In the data rows, 128 means zero.
Here are some points, one per row:
[123 133 133 136 130 137 118  98  93 108 100 102 114 129  96  97 138 157 132 160 138  57  65  87 110 111 137 164 106 105 176 206 133 150 123 123]
[156 134 188  30 115 124 114  95 135 115 108 122 117 119 118 126 180 138 109 126 141 114 148 150 176  99 130 101 162 169 151 141 149 134 149 162]
[ 76 105 151 126 101 124 154  99 118 151 119 149  96 152 125  90 189  86 136 154 140 157  90 104 119 136 106 113 138 124 131 101 169 180  64 127]
[122 141  53 141 122  91 136 149 183 117 153 100 136 117 172 176 191 126 136 109 124 161 161  80  89 155 157 159 113  84 115 106  82 172 147 160]
[ 87 120 114 117 102 145 156  85 139 138 128 179 177 120 108 140 179 159  96 133 117 116  74  96 125  99 131 176 106 128 160 118 114 161  96 128]
[ 94 191 143 125 124 160 164 100 128 143 133 107 114 165  84 120 169 129 205 104 148 129 152 142  86 173  93 167 122 111 141 105 144  48 126 125]
[135 114 159 116 151 114 150 148  99 171 143 106 114 107 103 112 170 126 140 202 125 101 126 130 122  99  86 163 158 142 186 141 167 132 119 134]
[133 143 135 155 123 155  94 176 179 114 142 126  97 116 129 193 157  85 115 180  93 180 120 125  51  50 126 118 140 139 101 169 132 113  78  81]
[152 119  96 160 119  49 122 198 152  95 119 123 131  69 140  89 141 139  97 107  40 105 141 124 129 116  63 117  90 125 137 126 151 165 183 130]
[156 140 108 125 150 123  97 167 125  83  88 112 126  93  73 135 168 105 104  81 138 133 138 112 140 137 137  95 191 189  80 145 135 199  95 155]
[106 131 135 141 123 116 117 145 106 151  82 144 134 146 107 193 181 119  68 121 129  96 176 135 118 186 137 187 116 133 140 130 132  85 155 110]
[118 152 109  94 136 103 107 148 172 100 133 139 174 128 100 115 101 178 129 122 127 122 103 137  98 146 142 128 114  71 168 106 142 186 119 100]
[210 107 146 133  92  65 146  95 143 104  93 123 156 147 151 141 117  87 117  94 114 137 148 186  72 170 136 111  96  92 169 134  87 169  64  90]
[115 131 148 166  82 189 136 169 132 187 125 124 117 151 131  56  87 132  76  99 104 179 156 109  88 139 134 101 131 156 144 166 118 150 129  62]
[116  90  95 162 165 162  82 107  85 120  79  82 108  38 206 156 117 173  79 151  95 178  52 149 123 159 164 154 156 127 157 118  72 132 122 128]
[120  86 186 108 143 108 127 127 146 152 126 157  68  99 129 137 111 151 138 117 118 178 126  93  67 119 144 116  49 106 102 165 105  95 103 202]
[107 140 144 120 145 127 116 114  97 108 168 164 140 126 132 148  84 151 129  99 144 148 164  95 143 130  82  92 133  88  81 193 142 101  86 156]
[119 109 108  83 122 150 148 107 101 104 119 161 159 129 160 118 108  38  99  70 118 121 113 129 131 188  77 122 127  99 176 180  84 106 130 132]
[197  97 158 140 131  89  89 130 117 123 166 176  90 164 100 163 131 132  86  96  65 116 118  97 133 134 142 115 192 121 127 163  87 111 139 163]
[160 217 106 104 122  97 130 130  67  79 131 102 102 160 138 121  90 113 169 147 127 143 130  92 137 102 147 121 179 144  81 119 104 133 108 130]
[106 128 142 151 171  93  95 102 157  99 115 187 116 169 125 112 145 113 152 103 100 135  92 114 129  82 137 150 140 118 123 101 130 123 143  96]
[112 177 179  87 165 159 153 126 111 150  93 219  65  86 181 165 136 158 157 142 119  90 164 166 117 107 134 102 102 161 119 112  54 116 151 103]
[110  65 141 119  75 106  94 137 157 170 180 100  94 133 119 169 122 156 119 131 106 127 103 180  84 171  73 125 173 183 102 155  63 112 144  76]
[132  41 129 203 152 173 201 108 117  94 144 129 107  96 184  99 107 128 154 105 154  90 149  83 129  66 111  94 187  83 168 100 110 133 131 141]
[209 134  86 125 143 145 178 104 156 182  83  99  88 173 134 125 160 148 127 110  95 114 113 127 165 154 130  35 123 132  88 143 118 133 107 122]
[132 118 139 156 124 118 128 122 164 150 148  90 205  70 156 118 128 211 145 120 117  40 161 115 133 165  85 140 176 139 128 146 109 164  71  88]
[170 111 101 133 143 161 124 166  98 130 143 153 115  93 111 112 107 130 114 147 192 104 130  51 130 119 105 110 165 140 124  48  84  88 165  99]
[144 148 112  84 137 144 108 121 145 161 122  93 109 121 101 154 166  89  69 136 128 138 158 118 143 159 149 119 155  73  85  85 178  81 156  76]
[119  99 162  90  79 123  87  62  73 108 176  90  87 122 128 152 130 136  92 120 144 132 159  95 182 144 198 117 140 132 144  90 163 140 151  84]
[ 96 111 114 111  80 161  79 127 159  98 112  70 167 102 151  73 166 148 136  97 135 172 201 104 125 118 124 154  61 130 132 133  34 143 128 139]
[145 106 114  83 117 133 163 198 117 131 131 188 160 126 109 199 108 126 129 141 128 170 126 124 135 137 148 117 111 140 129 198 147 135 159 135]
[140 113 125 178 158 106 120 108 122 112 134 158 188 142 111 115 125 113 102 170 101 173 171 167 114 143 144  84 129 176 125 194 112  60  84 159]
[120 217 128 151  66 122 136  98  72 159 158 176 134  85  97  99  91  87 114 191 116 106 196 199 108 141 128 145 122  98  92  58 117 169 144 173]
[178 147 107 161  67 149 132 133 140 111 162 132 137 154  74 129 149 175 127 190 149 129  77 128 140 154 103  58  97  44 137 148  94  97 174 156]
[137 131 149 148 111 114 139 132 124  71 184 121 105 135 167 106 142 102 175 127 121 115 138 144 109 139  94 116 124  97 146 135 122 160 125 146]
[112 145 122 230 120 151 135 108  93 121 134 156 137  54 132 160 198 145 193  87 170 110  80 157 141 193 141 111 111 124  84 162 181 104 139 118]
[164 152 129 157 146 117 114 133 115 145 178  88  73 140 129 150 134 109  78 118 154 121 131 187 165 116 105 150 123 141 101 129 135 137  77 189]
[168  87  75  88 146 175 108  75 131  98 152 164 145 103 196 104 139  89 119 147 134 158 151 120 122 143  95 187 146 147 134 103 163 107 105 150]
[ 72 105 158 157  98 125 185 196 152  88  62  82 117 165  93 100 151 111 122 137  78 144 112 101 139 144 118 144 144 127 174  90 203  62  85 156]
[120 163  75  94 130  81 100 152 113 169  94 144  92 158 110 133 125 171  95 124 184 178 100 121 145 122 126 119 105 130 118  91  93  94 103 142]
[147 105 158 123 111 175 117 118 108 107 111 144 150 133  83  96 155 129 118 160 132  72 179 146 187  89 130 124  84 154 140 104 111 131 150 134]
[120 182 172 103 142 145 178 127 132 151 134  74 146  84 131 115 106 117 117 112  98 177  61 114 139 165 111 173 192  87 122 115  92 144 140 136]
[146 151 131 119  86 142 124 120 115 115 100  99 123 157 153 119 130 162 136 120 200 136 109 103 103 100  98 122 147 138 121 131 130  86 146 140]
[149 101 177 144 153 117  85 167 154 192 124 140 155 125 207 116 127  98 158 149 164 138  96 149 213 127 109 100  92  90 116 122 163 162 133 117]
[115 106 131 147 183 111 178 121 108 101 162 125 124 142 109 133 116 195  75 111 159 109 153 127 148  86  85 144 147  92  59 120 112 125  91  89]
[ 86  69 129 101 160 163 100 172 130 129 104  58 167 100  94 133 100  99 187 128 138 141 126 195 164 142 161 173 118  99 120 152 134 139  91 146]
[115 112 169 144 126 160 138 169 149 114 162 195 128 159  98 107 108 138 114 130 107 185 130 115 136 144 114 156 150 161  82 164 141 143 134 103]
[151 144 137 123 134 125 151 170  43 114 148  75  92 132 123 136 127 167 105  96 140 127 149 130 100  86 171 142  66 134 138 108 134  95 139 120]
[211 166 145  93 115 139  67  98  79 161 122 134 171 131 142  89 163 110 118 126 143 125  50  84  83  46  93 155 101 128 123 139 158 101 105 108]
[174 139 150 154  75 140 156 147 124 110 115 113 116  87  87 131 106  90 116 102 159 100 130 178 139  77 149 113 110 159  56  95 118 113 117  70]
[158 112 175  87 103 173 129 124 188 127 144 124 152 142 166 134 106 112 136 115 136 132 110 132 131 118 115 181 126  68 102 126 145 161 146 116]
[102 144 118 128 126  89 102  53 121 105 121  95 131 151 142 113 104 117 174 109  90 108  72 128 100 156 161 109 108 178 123  72 173 139 167 134]
[146  96 118 129 183 100 131  99  55 148 193 114 190 154 124 190 138 110 179  66 157 174 103 154 103  82 115 123  93 195 198 151  66 208 173  81]
[125 118 107  58 139 156 181 167 131 112  96 109 125 174 129 137  89 123  98 121 152  24 129 110 140 123 167 143  83 129  96 106  94 118 115 101]
[143  87  64  99  85 168  79  82 151 122  93 141  80 150 110 209  68 151 207 153  95  92 151 107 144 132  58 138 122 136 101 123 144 152 110 123]
[ 49 131 149 161 169 103  53  66 137 161 101 132  96 143 104  81 159 118 119 148 110 103 183 119 147 118 132 136 125  66 101 177 125 144 180  80]
[ 54 144  69 118  78 164 159 105 163 208 169 115  90  77  93 167 109 121  84  42 125  89 130 162 115  75 127  66 134 155 140 134 180 121 115 169]
[133  96 125  96 147  81 142 115 100 138 110 169 213 100 118 122 150 140 135 142  66 126  93  92 147 139 128 137 111 113 102  76 164 122  94 132]
[127 127 108 158 150 100 136 115 144 133 140 109 214 120 128 151  89  91 183 109 107 134 170  89 143  97 143  91 159  98 178 117 143  81 125  88]
[103 154 113 118 144 136 132 136 187  81 158 175 145 100 126 109 169 105 146 115 164 149  97 117 146 119 170 120 117 135 124 111  99 136  87 115]
[ 72 120 152 101 168 151 148 140 138 103 200 100 127 127 175 157 100  84  65 225 108 104 107  91  74 153 154  58 113 137  94 141 118 135 148 160]
[139 150 116 106 138 114 143 124 171 134 140  92 133 148 137  85 191 147 121 179 182 139 146 165 170 117 156  97 163 161 164 134 121 107 165 122]
[150 196 151 112 175 112 187 125 163  86 139  93  91  60 121 108 103  95 124  91  93 127 126 111 161 178  83 176  71 119 159 171 134 147 134 136]
[115 127 106 138 112 113 111 118 116 131  64 109 140 154 172 110 130  80 174 152 103 101 109 166 126 103 136 129 139 156  82 128 139  58 131 139]
[128 154  83 141 119 167  73 193 141 110 135 160 111 136 176 133  98 135 114  82 128 144 133 136 170 108 119 159 146  98 204 128 126 171  84 148]
[184 178  82 150 179 178 136  97 125 124  72 147 111 111 112 153 118 141 147 162 148 126 176 120  79 109 216 151 159 114 157 173 179 165 181 149]
[108 158 134 131 149 125  97 126 154 107  56 134 122 121 130 114 128  96  63 102 141 119 146 131 114 123  89  94 117 150 137  80 133 119 170 177]
[108 106  77 112  81  45 124 186  75 177 130 113 128 134 155 109 112  88 144 141 162  96 138  97 148  88 112 169 108 136  97 150 162 125 191 155]
[131  90 174 207  86  79 137  85 167 140  93 143 108 113 102 144  70  88 137 161 191 105 106  95 130 107 186 174 127 105 173  99 114 121 105 135]
[116 166 135 148 213 139  43 152 120 184 132 128 110 171 100 124  91  89 147 143 173  83 115 108 130 191 109  80  89 170 185  75 144 126 116  93]
[119 131 141 107 163 124 153 119 130 169 120 130 125 146 204  64 121 188 132 100 141 130 138 143 109 112 190 160 143 139 112 161 204  84 138 112]
[128 143 206 111  74  76 106 164 141 212  83 129 153 113 134 134 138 162 211 104 165 106 149  97 114 190 158 122 164 183 159 127 121 125 136 150]
[142 129 115 124 121 154 125 171 166  70 203 126 122 130 178 139 168 158 153 105 109 139 111 170 125 164 142 146  72 145 160  90 161 110 132 111]
[ 96 125  47  92 117  76 152 142 124 107 148 148  73  84 123  84 137 120 156 157 102 144 153 133 178 154 151 132 134  88 170 158 106 120  53  78]
[171  56 132 155 154 149 137 114 131 116 122 138 116 117  52 105  74 154 141 148 105 222 161 134 138 155  93 134  90 152  94  82 161 125 161 142]
[101  70 117 102 168 132 102 154 122 155 130 128 152 127  84  70 143  99 180  90 143 127  98 169  70  97 152 101 172  62 112 113 104 138 171 166]
[106 144 136 167  82 165 104 147 113 107 159 151 173 162 118  92  76 135 129 125 122 154  93  77 138 165 177 108 100 189  69 191 128 135 110 160]
[151 109 132 154 133 151 139 149 138 152 163 121 154 204 128 171 139 142 122 138 103 107 172 132 114 146 158 147 148 127  86 107 114 159  81 211]
[101  99 107 153 154  88 177  82 178 140 130 165 107 171 154  93 131 106 111 157 177 104  84 164 128 142 104 197 149 179 128 150 140 144 179 132]
[104 176 140 165 133 137 184  81  93 159  75  87 143 178 154 210 128 113 120 157 117 170 158  93 194  56  98 101 117 150 139 132 110 154 143 125]
[110 143 125 135 118 149 130 159 107 132 134 182 147 147 151 126 134 148 159 126  33 124  81 177 173 105 155 164 165 100 146 112  90 122 176 142]
[100 182 170  93 116  96  98 111 179  69 118 104 164 117 129 167  80 172 114 162 156 125 131 159 152 101 109 128 156 144 133 107 144  64 159 136]
[155 110  95 135 146 156 153  81 137 153 176 111 126 157  58 110  73 167 119 134  69 154 133 142 102 140 149 115 120 170 142 138 137 123 122 125]
[ 78 111 131 119 117 107 174 164  66  75  63 138 103 161 134 168 113 187  85 140 171 144 155 216  71 158 101  66 154 101 132 111 174 178 134 101]
There is one direction along which these points spread out most. Take the direction at right angles to it along which they spread out most. Go by this last direction. How far along it is each point below, from 0 to 99? 50 is the average, and the first point above lies past it. One standard deviation of the points above along it is 16.
[106 131 135 141 123 116 117 145 106 151  82 144 134 146 107 193 181 119  68 121 129  96 176 135 118 186 137 187 116 133 140 130 132  85 155 110] : 50
[115 112 169 144 126 160 138 169 149 114 162 195 128 159  98 107 108 138 114 130 107 185 130 115 136 144 114 156 150 161  82 164 141 143 134 103] : 24
[110 143 125 135 118 149 130 159 107 132 134 182 147 147 151 126 134 148 159 126  33 124  81 177 173 105 155 164 165 100 146 112  90 122 176 142] : 62
[209 134  86 125 143 145 178 104 156 182  83  99  88 173 134 125 160 148 127 110  95 114 113 127 165 154 130  35 123 132  88 143 118 133 107 122] : 30
[178 147 107 161  67 149 132 133 140 111 162 132 137 154  74 129 149 175 127 190 149 129  77 128 140 154 103  58  97  44 137 148  94  97 174 156] : 35
[197  97 158 140 131  89  89 130 117 123 166 176  90 164 100 163 131 132  86  96  65 116 118  97 133 134 142 115 192 121 127 163  87 111 139 163] : 22
[158 112 175  87 103 173 129 124 188 127 144 124 152 142 166 134 106 112 136 115 136 132 110 132 131 118 115 181 126  68 102 126 145 161 146 116] : 62
[151 109 132 154 133 151 139 149 138 152 163 121 154 204 128 171 139 142 122 138 103 107 172 132 114 146 158 147 148 127  86 107 114 159  81 211] : 25
[ 72 120 152 101 168 151 148 140 138 103 200 100 127 127 175 157 100  84  65 225 108 104 107  91  74 153 154  58 113 137  94 141 118 135 148 160] : 23
[103 154 113 118 144 136 132 136 187  81 158 175 145 100 126 109 169 105 146 115 164 149  97 117 146 119 170 120 117 135 124 111  99 136  87 115] : 60
[128 154  83 141 119 167  73 193 141 110 135 160 111 136 176 133  98 135 114  82 128 144 133 136 170 108 119 159 146  98 204 128 126 171  84 148] : 54
[119  99 162  90  79 123  87  62  73 108 176  90  87 122 128 152 130 136  92 120 144 132 159  95 182 144 198 117 140 132 144  90 163 140 151  84] : 51
[116 166 135 148 213 139  43 152 120 184 132 128 110 171 100 124  91  89 147 143 173  83 115 108 130 191 109  80  89 170 185  75 144 126 116  93] : 60
[155 110  95 135 146 156 153  81 137 153 176 111 126 157  58 110  73 167 119 134  69 154 133 142 102 140 149 115 120 170 142 138 137 123 122 125] : 21
[115 131 148 166  82 189 136 169 132 187 125 124 117 151 131  56  87 132  76  99 104 179 156 109  88 139 134 101 131 156 144 166 118 150 129  62] : 26
